In the data rows, 128 means zero.
Some points:
[187  50 142 130 190  99 110 145]
[124 132 101 142  68 119 122 187]
[167  75 116 126 168 105 107 177]
[117 204 146  96 133 143 168  40]
[187  59 137 128 183 102  98 155]
[106 184 153 113 142 127 179  30]
[132 142  96 141  70 107 131 182]
[168  74 129 133 186 114  96 169]
[ 90 122 117 132  55 159 104 177]
[102 180 151 121 141 131 173  32]
[160  73 120 130 181 104  99 167]
[107 188 140 133 146 147 164  33]
[170  80 113 123 174 103 100 173]
[131 129 102 149  72 120 129 181]
[120 133 103 154  69 135 123 189]
[162  65 124 135 179  99  99 161]
[ 93 185 147 128 140 149 160  38]
[108 191 154 103 141 130 171  37]
[100 127 108 136  59 145 113 187]
[173  72 109 125 175 109  97 175]
[170  73 114 130 173 101  96 171]
[140 143 110 149  72 104 127 180]
[ 97 177 149 131 143 137 164  31]
[115 188 151  94 140 135 165  35]
[101 183 152 117 139 132 169  32]
[119 131 108 142  66 139 111 184]
[126 133  96 137  68 119 130 177]
[100 126 105 136  53 137 108 176]
[113 198 152 102 142 139 175  44]
[100 192 158 112 134 145 165  42]
[136 136 104 150  68 112 131 183]
[168  68 123 133 175 106  94 170]
[104 192 156 108 141 135 175  47]
[171  71 113 125 183 104 103 169]
[ 99 187 148 131 144 146 170  39]
[ 93 123 115 133  63 166 111 186]
Along one direction, these points spread out more than along any other. How many in every 100 of the points above lie lower along it than each point below? Round to a whole number. More than half of the points above lie lower than the first one.
[185  62 141 128 188  98 110 156] 72
[ 91 125 107 132  60 150 111 179] 39
[103 187 153 120 143 140 170  40] 25
[185  65 137 126 187 109  97 162] 83
[167  64 121 130 177 106 103 172] 97
[ 83 114 125 128  65 185 110 187] 39
[101 175 141 137 143 133 170  26] 31
[ 79 120 120 128  57 167 103 180] 36
[165  72 126 133 179 105  88 165] 83
[ 97 122 123 132  60 172 108 187] 47
[174  67 129 127 185  99  95 154] 72
[ 99 190 151 117 136 127 160  32] 11
[ 96 190 150 124 138 145 160  40] 31
[165  73 112 133 183 107 107 170] 83
[ 83 119 130 124  49 178  97 176] 36
